128 stands for zero in the data rows.
Here is a table of points, one per row:
[108 174 138 149 109 144  80 156 144 151 142 101 163  91 173 123 155 126
 127 125 221 122 143 182 156 196 119 145 138 149 119 127 129 118 106 136
  61 147 123 153 102 167 134 200 144 165 104 144 151 205 146 188 144 109
 122 106 137 117 177 100 112 132 141 152 123]
[149 174 157  81 142 135 110 139 101 103 147 164  82 145 103 145 147  76
 136 139 129 114 169 116  99 127 125 138 114 142 102  32  94 107 149  85
 215  95 147 126 142 140 149  87 124 149 100 134 174 127 220 100 150 166
 119 118 118 172 164 122 110 135 139 132 163]
[197  80 154 190 167  90 151 110 118 109 143 141 153 146 133 138 142 134
 137 164 161 129 136  88  95 124 131 115  81 134 109 113 128 174  76 137
 117 148  85 152 115  94  82 140  97 144 157 174 105 137  67  86 111 142
 143 168 112 128 159 102  86 127 156 134 140]
[135  20 120 137 113 135  68  96  98  84 159 109 133 158 125 137 129 132
 128  89 119 164  87  94 142 157 133 142  73 115 149 147 141 179 124 121
 152 197  97 121 140  76 119 179 121 153 112 165 130 126 169  92 167 110
 146 125 115 128 113 133 103 102 165 124 124]
[174 138 118  62  32 145 168 117 193 123 112 143  89 147 114 146 100 129
 170 156 136 218 119 121  75 133  77 128 119 103 116 122 157 135 128 149
 173  89 150 128 135 136 156 109 122 131 136 134 123 153 179 166 139 130
 117 128 118 150 140  56 114 157 139  69 160]
[106  80  75 108 165  94 159  82 103 124 112 149   0 105 128 150 121 113
 112 148 148 143 114 123 138 152  94 100 136 140 141  96 152 125 137 121
  59 125 128 159 125 171  76 141 126 124 147 148 169 148 112 114 125 124
 103 147 113  85  53 150 131 145  82 137 122]
[129 136  98 122 110 158 136 131  72 126 125 100 137  28 134 110 111 129
 160 122 210  77 156 136 131 178 200 116 110 120 110 107  93 161 120 122
 108 139 164 119 113 150 122 141 166 189 179  77  96 138 137 191 125 131
 127 126 144 119 148 151 123 115 136 105 132]
[ 94 193  76 151 124 101  84 116 152 108   0 121 136 156 147 119  96 139
 187 105  97 125 143 122 113 176 147 209 108 168 122 122 118 124 115  99
 101 162 150 131 123  82 134 105  81 138 111 152 159  71 104 119 118 111
 144 154 163 119 135 142 145 127 134 127 106]
[137   5 125 145 123 144 156 134 135 136 111 147 146 161 146 144 107  68
 119 144 111 101 164 131 145 172 129  93 166 122 173 133 115 148 148 109
 132 180  99 137  87 181 146 110 106  77 164 137 183  83 104 152 134 114
 109 123 117 121 123 116 114 172 118 156 143]
[120 161 104  84 113 131 150 121  91 192 125 123 136  88 133  90 171 143
  84 148  39   0 118 112 129 129  91  89 131 139  99 147 139 118  60 172
 184 140 124  87 139 119 102 141 148 113 124 107 105 123 127 123 114  39
 131 135  86 170  54  92 175 138 252 202 138]
[122 172 154 135 172 131  43 119  59 114 121 101 106 128 144 158 100 116
 113 169 203 105 134 133 126 145 107 164 118  87 156 146 143 149 155 173
 103 113 123 147 129 149 118  83 146  49 106 145 153 108  81 101 133 145
  79 130 134 134   0  93 123 150  96 100 138]
[137 108 125 124 130 122 125 141 148 127 114  63 130 144 157 137 164 128
 119  67  94 127 206 137 119 106 113 165  90 111 125 161 119 140 106 163
 117  72 124  38 111 154 120 119 153 144 123  77 112 183 118 122  97 123
 135  88 148 110 129 147 184 114  94 206 146]
[172 150 142 180 157 103 166 113  69 126 135 146 118 104 137 187 125  35
 136 143  75 138  88 104 131 118 133 184 201  80 158 141  94 142 139 130
 103  99 134 141 146  78 148 226  89  90 115 115  26  98 149 136 169 102
 123 153 160 112 127 138  96 112 118 132 109]
[134 130 193 101 154 151 119 166 175 167  99  89  90 103 172 130 150 137
 128  18 119 155 163 109 129 171 183  34 112 125 103 159 155 113  93 114
 108  67 116 109  92  94 157 134 143  61 137  93 118 158 136 128 111 156
 138 142  89 151 133 146 148  81 130 139 106]
[163 117  97 156  75 121 140 102 190  96 141 132 126 120  75 130  95 114
  64 140  91 107 128 112 128 136 132 145 142 140  96 139 149 103 130 144
 125  84 173 145 161 129 151  70 139 134  85 117 149 165 143 126 171 183
 128 123 134 205 162 153  88 145 111  88 193]
[143 167 136 152 133 166 222 180  85 170 162 108 118 143 172 109 114 118
 149 110 143 163 105 120 139 102 237 120 111 112 110 120 160 129 130 124
 130 142 203 105 100 110 100 123 141 132  84 136 166 149 105 205 124 140
 145  93 108 133 105 138 138  72 125 188 122]
[ 88 151 104  70 134 124 162 109  98 128 136 153 224 152  73 139 107 114
  96 165 121 238 125 138  76 126 131 111 135 125 112 133  73  91 122 129
  90 128 106 154 155 131 164 126 120 179 159 109 185 141 144 116 135 165
 100 143  92 181 115 150 187 136 135 125 142]
[137 181 113  82 139 133 135 135 146 147 124 129 137 182 140  94 143  82
 124 123  87 125  67  68 157 114 127 167 193  71 146  98  94 144 130 124
  79 162  18 137 111  97  75 130 122 128 134 119  15 129 125 128 137 138
   2 139 144  82 150 154  20  84 104 161 149]
[180 142 179 147 133  80 149 139  64 157 142 131 141 142  70 122 101 109
 168 118 114  93 103  60 171 122 109 149 138 155 170 153 146 143 189 153
  91  99  87 127 106 114 126 136  71 113 181 146 112 161 177 131 130 116
 123 154 164  99 130 152  98 126 145 105 141]
[186 124 136 144 202  91 135 102  76 117 112 158 151 157 135 144 172 177
 120  95 136 118  78 117 160 119  95 111 174  86 162 124 128 151 122 151
 156 161 159 152 129 154 129 142 110 100 163 122 126 143 136 149 218 135
 101 171 151  98 183 151 163 113 119 123 161]
[202 157 153 106 135 107 119 125  98  99 181 145 119 147 114 161 116 168
 104 111 103 123 152 121 127 133 106 149 173  96 153 107 147 159 133 115
  74 186 157 117 124 113 128 172 146 119 166 194 110 102 101  96 109 138
 157 143 108 110 180 178 119 162 157 132 123]
[ 99  49  73  95 116 120  29 146  82 125 157 109 116 105 128 162 109 103
 158 155 157 132 113 142 166 170 133 186 136 157 136 118 169  98 151 162
 148 105 127 162 117 134  17  97 113  57  99 114 123  72  91  96 109 141
  74 135  14 127 148 100 181 139  87 116 102]
[146 137 146  74 112  93 121 129 153 131 187 134 160  97 112 176 151 113
 144 137 147 137  85 110 138 170 139 149  97 144 124 215 159 148 124 126
 187 196 111 113 146 142 137 100  69 132 155 146 121 108  90 108 143 132
 129 130 155 114 134 162  80 153  97 181  64]
[102 163 135 114 119 136 117 101 176 140 116 118 142 130  96 160  87 147
 123 139 113 135 127 108 178 158 111 109 120 139 141  62  59 103 138 109
 187 131 128 139 108 116 143 105 111 153  88 141  98 136  71  94 142 159
 215  93 137 101 135 104 159 125 113 114 177]
[103 122  96 202 132 139  44 122 194 139 145 156 132 109 134  97 125 121
  86 157 120 179 131 162 106  36 104 145 154 167 105  97 161 112 157 112
 199 144 147 136 122  75 129 168 159 115 255 113 140 152 101 117 132 154
 131 123 189 173  95 106 130 111 135 141 119]
[123 164 152 224 109 137 182 173 133 115 117  63 138 107 150 140 139  95
 128  51 153 146 142 119 143 118 103  25 118 142 138 107 194 112 121 156
 113 107 127  84  93 103 140 100 161 200 115 118 103  89 124 134 130 126
  92  72  85 134 101 167 160 119 148 122  69]
[145 129 108  91 105 121 136 136 127 116 149 155  83 166 138 106 145 146
  81 147 143 107 113 112  98 134 128 144  59 215 129 104  90 102 158 114
 113  99 101 119 124 110 220 113 129 115  96 113  99 101 118 144 183 162
 165 110 142 121 159  82 149 159 124  98 141]
[117 151 138 145  95 141 149 142 158 151 154 112  80 145 104 144  84 119
 129 116 126 114  99 159  92 107 120 122  70 119 117 122  68  63 131  98
 125 141 130 113 150 146  99 122 121 104 102 158 127 108 165  79 185 160
 120 118 208 156 168 118 167 171 140  76 156]
[137  65 121 134 134 116 123 135 164 100 158 145  21 138 129  95 121 127
 167 129 195 127 143 142 128 147 119 108 255 124 135 204  74 139 165 140
 108 137 107 142 143 136 131 122  94 139 107 137 167  90  81 100 100 120
 129 143 133 120  88 124 150 114 155 147 146]
[110 116 128 168 126 134 115 132 137 181 164 153 153 119 158  92 129 147
 151 116 138 114 142  55 111 111 213 126 144  58 121  92 213 107 112 136
  89 126 161 115  82 199 156 147 152 186  76 111 123 134 132 120 112 124
 125  97 161 121 131  93 167 113 135 121  74]
[118  79 143  53 124 123 169 122 166 104 120 119 199 141 112 115 134 123
  90 123 141  85 124 160  86  77 116 134 137 127 120  90  95  74 149 100
 121 146 180 156 173  67 120 122 123 156 163 168 126 169 155 156  87 127
 122 156 126 158 106  79 152 129  64  90  86]
[ 99 139 121 176 109 130 101 147 149 117 152 165 175 162  75 115 133 133
  88 152 109 183  89 129  74 185 109  66 132 136 113 131 119 132 126  99
 103  94 203 110 186 145 115  57 129 133 136 124 104 127 210 119 109 146
 147 151 125 113 110  86 119 153  91 117 166]
[130 158 118 118 147 134 134 107 224  95 192 191 167 182 142 201 123 107
 149 131 140  69 139 119 164 134 143 142  91 132 165 212 141 153 136 117
 151 130 113 174 115 126  87 137 142 130 157 111 149  77 146 129 131  98
 128 141  98  99 116 148 116 103 129 109 118]
[ 82 167  65  91 126 131 163 134 116  96 116  96 149 150 140 137 120 148
 143 122 158 103 114 144 140 108 103 108 150 120 127  55 129 132 124 115
 106 105  75 110 157 118 144  88  95  94 107 106 162 114 115  84 163 128
 255 117 164 143 169 110  90 135 122 118 105]
[112  97 189 118 119 172 169 102 123 173  97 108 119 140 131 107 177 170
  54 127 117 119 105 206 149 108 123 197  93 128 134 143 142 138  84 143
 138  72 144  70 134 191 130 125 117 114 136  89 134 129 106  96  43  96
 131 103 110 116 136 180 128  88 184 104 117]
[ 86 116 146 118  86 131  36 109 126 121 110 152 128 112 132 135 103 131
  95 189 131 145 131 120 134   0 112  40 117 154 104 151 110 134 132 126
 108 137 175 145 152  47 158 131 125 107 146 130 171 134 141 140  77 112
  92 123 175 121 180 111 122 130 110 156 136]
[146  95 129 113 191  78 106 113 202 126 134 112 165 106  99 120 121  91
 179 115 137 136 131 129 163  57 142 137 102 140 167 147 114 153 151 105
 114 137 135 135 137 209 144 131 148 108 133 153 119  84 113 127 166  87
 139 145  27 111 108 111  94 128 132 142 150]
[ 24 119 142 206 135 109 156 127 115 153 185  79 136  90 149  98 127 193
 209 152 148 118 156 136 119 201 105 168 113  87  77 117 115 121 144 133
 138 129 124 149 133 119 196 154 160 127 142 146 147 142 137 189 103 107
 101 102 116 105 163 185 106 109 108 106 139]
[113 169 149 106 113 141 121 154  67 141 122 105  92 126 116  64 193 139
  68 126   7  99 165 198  87 104 118  85 110 119 120 183 132 129 103 177
 183 133 132 145 100 164  85 163 102 154 100  70 137 122  82 137 114  86
 158 120  87  99 114 118 103 110 155  88 106]
[111 181  81 177 120 152 158 126 117 120   0 142 133 119 140 117 113 157
 124 112 157 117 111  98 108 103 129 174 154 151 123 157 144 125 136 106
 192 177  63 116 150 127 151 127 138 119  84 143 146 125 126 100 109 155
 198 132  74 128 164 126 134 166  67 108 147]
[159 124 146 192 128 187 104 162 126 130 137 154 115  97 104 125 143 209
 172 137 103 124 122 138 165 139 194 132 139 107 115  88  90 129  93 134
  95 109  90 127 123 153 136 105 181 174 111 150 129 145 137 209 135  97
 117 108 136 146 129 132 159 118 119 146  41]
[157 131  90  84 127 119 120  63  98 109 167 124 206 111 145  83 120 140
 149 116 114 193 135 173 132  85 112  93 168 204 120 131 126  92 126  65
 166 109 125 128 139 100 121 133 170 129 117 133 156 120 150 143  68 132
  98 159 213 136  99 117 126 159 116 101 138]
[ 76  71 192  76 169 151 174 190 138 117  64 159 139 105 143 101 140 157
 137 155  94 137 190 199 137 140 112 141  74 117 146 149 185 156 132 159
 143 102 139 132 135 139 109 142 153 126  70  85  56 176 136 112 104 141
 138 116 170 139 118 180 137 130 179 166 128]
There is one direction along which these points spread out most. How far along it is each point below, from 0 to 99? 50 is the average, and the first point above lies past it. One standard deviation of the points above along it is 16.
[180 142 179 147 133  80 149 139  64 157 142 131 141 142  70 122 101 109
 168 118 114  93 103  60 171 122 109 149 138 155 170 153 146 143 189 153
  91  99  87 127 106 114 126 136  71 113 181 146 112 161 177 131 130 116
 123 154 164  99 130 152  98 126 145 105 141] 41
[120 161 104  84 113 131 150 121  91 192 125 123 136  88 133  90 171 143
  84 148  39   0 118 112 129 129  91  89 131 139  99 147 139 118  60 172
 184 140 124  87 139 119 102 141 148 113 124 107 105 123 127 123 114  39
 131 135  86 170  54  92 175 138 252 202 138] 78
[137 181 113  82 139 133 135 135 146 147 124 129 137 182 140  94 143  82
 124 123  87 125  67  68 157 114 127 167 193  71 146  98  94 144 130 124
  79 162  18 137 111  97  75 130 122 128 134 119  15 129 125 128 137 138
   2 139 144  82 150 154  20  84 104 161 149] 40
[122 172 154 135 172 131  43 119  59 114 121 101 106 128 144 158 100 116
 113 169 203 105 134 133 126 145 107 164 118  87 156 146 143 149 155 173
 103 113 123 147 129 149 118  83 146  49 106 145 153 108  81 101 133 145
  79 130 134 134   0  93 123 150  96 100 138] 42
[106  80  75 108 165  94 159  82 103 124 112 149   0 105 128 150 121 113
 112 148 148 143 114 123 138 152  94 100 136 140 141  96 152 125 137 121
  59 125 128 159 125 171  76 141 126 124 147 148 169 148 112 114 125 124
 103 147 113  85  53 150 131 145  82 137 122] 43
[135  20 120 137 113 135  68  96  98  84 159 109 133 158 125 137 129 132
 128  89 119 164  87  94 142 157 133 142  73 115 149 147 141 179 124 121
 152 197  97 121 140  76 119 179 121 153 112 165 130 126 169  92 167 110
 146 125 115 128 113 133 103 102 165 124 124] 42
[174 138 118  62  32 145 168 117 193 123 112 143  89 147 114 146 100 129
 170 156 136 218 119 121  75 133  77 128 119 103 116 122 157 135 128 149
 173  89 150 128 135 136 156 109 122 131 136 134 123 153 179 166 139 130
 117 128 118 150 140  56 114 157 139  69 160] 35
[118  79 143  53 124 123 169 122 166 104 120 119 199 141 112 115 134 123
  90 123 141  85 124 160  86  77 116 134 137 127 120  90  95  74 149 100
 121 146 180 156 173  67 120 122 123 156 163 168 126 169 155 156  87 127
 122 156 126 158 106  79 152 129  64  90  86] 37
[137  65 121 134 134 116 123 135 164 100 158 145  21 138 129  95 121 127
 167 129 195 127 143 142 128 147 119 108 255 124 135 204  74 139 165 140
 108 137 107 142 143 136 131 122  94 139 107 137 167  90  81 100 100 120
 129 143 133 120  88 124 150 114 155 147 146] 42
[102 163 135 114 119 136 117 101 176 140 116 118 142 130  96 160  87 147
 123 139 113 135 127 108 178 158 111 109 120 139 141  62  59 103 138 109
 187 131 128 139 108 116 143 105 111 153  88 141  98 136  71  94 142 159
 215  93 137 101 135 104 159 125 113 114 177] 39
[157 131  90  84 127 119 120  63  98 109 167 124 206 111 145  83 120 140
 149 116 114 193 135 173 132  85 112  93 168 204 120 131 126  92 126  65
 166 109 125 128 139 100 121 133 170 129 117 133 156 120 150 143  68 132
  98 159 213 136  99 117 126 159 116 101 138] 37
[ 24 119 142 206 135 109 156 127 115 153 185  79 136  90 149  98 127 193
 209 152 148 118 156 136 119 201 105 168 113  87  77 117 115 121 144 133
 138 129 124 149 133 119 196 154 160 127 142 146 147 142 137 189 103 107
 101 102 116 105 163 185 106 109 108 106 139] 65
[103 122  96 202 132 139  44 122 194 139 145 156 132 109 134  97 125 121
  86 157 120 179 131 162 106  36 104 145 154 167 105  97 161 112 157 112
 199 144 147 136 122  75 129 168 159 115 255 113 140 152 101 117 132 154
 131 123 189 173  95 106 130 111 135 141 119] 39
[130 158 118 118 147 134 134 107 224  95 192 191 167 182 142 201 123 107
 149 131 140  69 139 119 164 134 143 142  91 132 165 212 141 153 136 117
 151 130 113 174 115 126  87 137 142 130 157 111 149  77 146 129 131  98
 128 141  98  99 116 148 116 103 129 109 118] 41
[149 174 157  81 142 135 110 139 101 103 147 164  82 145 103 145 147  76
 136 139 129 114 169 116  99 127 125 138 114 142 102  32  94 107 149  85
 215  95 147 126 142 140 149  87 124 149 100 134 174 127 220 100 150 166
 119 118 118 172 164 122 110 135 139 132 163] 35
